Each named turn below is shown by a few rows before and after it. Which turns, in which order, take the first row of each later pair to the second? The first pair is answered.
turn petan:
[  1 -15  24  17  -7  -7  10   3   5 -17   9  -7  -5   0  -9 -10  28  42
 -17   6   7 -24 -11  -1   3] => [ -1 -19  18  13 -28  -3  -8   5  14 -20   3  -7   2   2 -10  -4   4  46
   7  -3   6 -20   2  -3 -19]
[-15  -3  -5 -16 -26   9 -29  -2  14  16 -16   4 -23  -7 -16 -12   8  -9
  13   6   7  22   0  14 -18] => [-11  10   4   1  17  -4  15   8   4  10  -1   2 -28 -10 -20  -7  40  -8
 -17  19   6   7  -6  10  10]
[-10  -1  -7 -13 -29   4 -11 -12  -1  17  -8   3  13 -13  16  -3 -15 -32
  10 -25  10  19  19   6 -22] => [  7   1   4  -4  10   4  15 -18 -11  32   2   3  -3 -27   8   4  20 -42
 -11  -1   5  16   2   9   1]
turn lezu:
[  2   2  -4   0  28   2  16 -11 -10  20   9  -1  -3 -10  -9   6  18 -29
 -15  28  -9  -3  -2  -1   7] => [ -7   8 -15  -9  20 -10  32  -2 -11  -8   8  -5  20   4  15   4  -7 -34
 -18   1   1 -13  10 -10  15]
[  7  -2  14   6  -7  20 -37  -9  16   5 -10 -10 -39  -6 -38   0  13  32
  14  31 -13   5 -21  13 -24] => [-20  13  -9   8 -22  -4   3  26  16 -50  -3 -12   0  31   7   1 -26  45
   0 -11   7 -23  15  -5  -2]
[  0  -8  13  -2 -23   4 -15  12  19 -13  -3   4 -16  13 -30   1 -11  14
  12  -2  -8  -4  -2  12 -13] => [ -2  -4   9  -4 -23   2  -8  12  21 -22   0  10  -7  16 -25  11 -10  19
  10  -1  -3 -10   2   8  -9]
turn Zibu:
[-16  -6 -13 -16   3 -37  32   6  -5 -11  10  13  33   3  32 -19 -28 -24
   5  -7   7 -25  14 -16  22] => [-15   0  -2  -1  15 -36  35  20   0 -35  21   9   9  13  14 -23  -4  20
 -14  19   0 -37  -5  -8  28]
[ 15   4  23  35  54 -15  61  26  11 -21  32 -15 -25   8 -29  -9  60  42
 -57  50 -10 -36 -28  -2  35] => [ 25 -14  33  22  23  15 -12  -5  16  29   5  -8 -54 -24 -72  -7  64  38
 -15  72 -28   2 -42  19  -5]
[-14  -2  -1 -12 -13  38 -19  -8 -15   9 -33 -10   3  -8  26   8 -19  -9
  15 -30  29 -18  23  23 -14] => [-18   6  -7  -7  -3  24   7   5 -14 -11 -30 -13   9   2  34   9 -23   0
  -3 -32  35 -39  23  18  -3]
turn fut:
[ -4  10   0   7   4 -14  31  11   3 -26  13  -2  15  10  10   0  -1  23
 -18 -12   6 -26  14  -9  17] => [  2  -9   3 -19 -13   6 -12 -16   0  19  -8   6  17 -15   7   4 -18 -19
  25 -18   4  10  21  -1  -7]
[ 12   8   7   8  28   1  27  -6 -16   1  16  11 -30  -6 -13   7  35   0
 -31  29   9   0 -33  -3  10] => [-12  12 -12   0 -23  -8  14  14  -1 -41   5   4   9  33  31   8 -30  13
  -7 -30  30 -15   9 -16  -2]
[  5  10  -7  13  17 -24  13  10 -20  -6 -10   2  10  -9  16  26  -1   1
 -27 -37  23 -22  -9  -3  32] => [  2  -2 -11  -3   1  -5 -12  -4 -21  17 -18   7  14 -23  19  28 -17 -26
  -3 -42  23  -3  -9  -1  22]
Pairs:
(2 to 3 turns a pair)
[-13  12   3 -16   7  -1  64  50 -12  38   7 -14  22 -14 -10   9  35  33
 -44 -50   8 -11   9   3  -1] => [-12  -6  19 -11 -11  14  22  35  -4  60  -6 -15  -6 -30 -53   2  53  51
 -26 -22  -2   3 -12  17 -26] => Zibu, Zibu
[  6  14 -25 -36  26  -9  38 -10 -33  33  -2   6  47  -6  39  11  -2 -84
 -23 -23   7   8  15  -8  16] => [ 11  23   0  13  54 -16  45  20 -11  -7  19  -3 -17  23 -15 -10  50  21
 -64  38 -11 -27 -20   1  31] => Zibu, Zibu
[  1  31  13 -51  41 -26  71  -7   8 -29 -16  16  27 -10  61 -49  20 -43
  -3  30  -6  -4  -9 -13  31] => [ 11  23  35 -26  36  -1  22 -19  26 -17 -22  13 -32 -14  -3 -60  52  14
  -3  83 -26   7 -42   5   4] => Zibu, Zibu
[  4  26   1 -29 -37   7 -19  32   4   4  47  19  16 -16  83   0 -27 -57
  29 -56  -5  32  26 -49 -37] => [ 35  37  31  24  38  -1  19  40   4  -1  75   8 -59 -21  16 -10  77  10
 -34  33 -39   2 -37 -38  -1] => petan, fut, Zibu
[ -9   3 -19 -15 -26   0  -9  16   1 -12  -8  -5  35   0  17  -1 -38 -23
  19 -30  12   5  28  -9  -9] => [  4  14  -7  15  15 -18  37  34  -7 -36   8 -10  12   9   6  -1  10  13
 -23  -2   3 -24   9 -14  23] => fut, fut
[  5  11  14  14  29  -7  14   8  -6  42  13 -27 -30 -21  -8  18  61   2
 -15  41   8   2 -16   3  26] => [ -5  -4   0 -19 -29  14 -39  -8  -2  66  -7 -17  -1 -30  15  26   4 -37
  34  -3  19  26  15   2  -8] => fut, fut
[ 12 -13   6  -6 -27  19 -46 -16   9  23 -15   8 -17  -5 -12  -4  15  -1
  28  15  -5  27  -8   4 -31] => [  4   2 -16 -22  -1  -7  21  10  -9  -7  -3  10  33  13  42   0 -10 -30
   7 -33  17   2  21 -12   8] => Zibu, Zibu
[-19  23 -24 -16   1 -18  24  27  10 -40   6   2  25  19  34 -10 -35 -18
   5 -38  15 -16  30 -14  10] => [ -4  14   5  17   2  -1 -11  26  26 -44   8  -3 -40  20 -30 -20   9  58
  -4  22  -8 -18  -8  -1  -5] => Zibu, Zibu
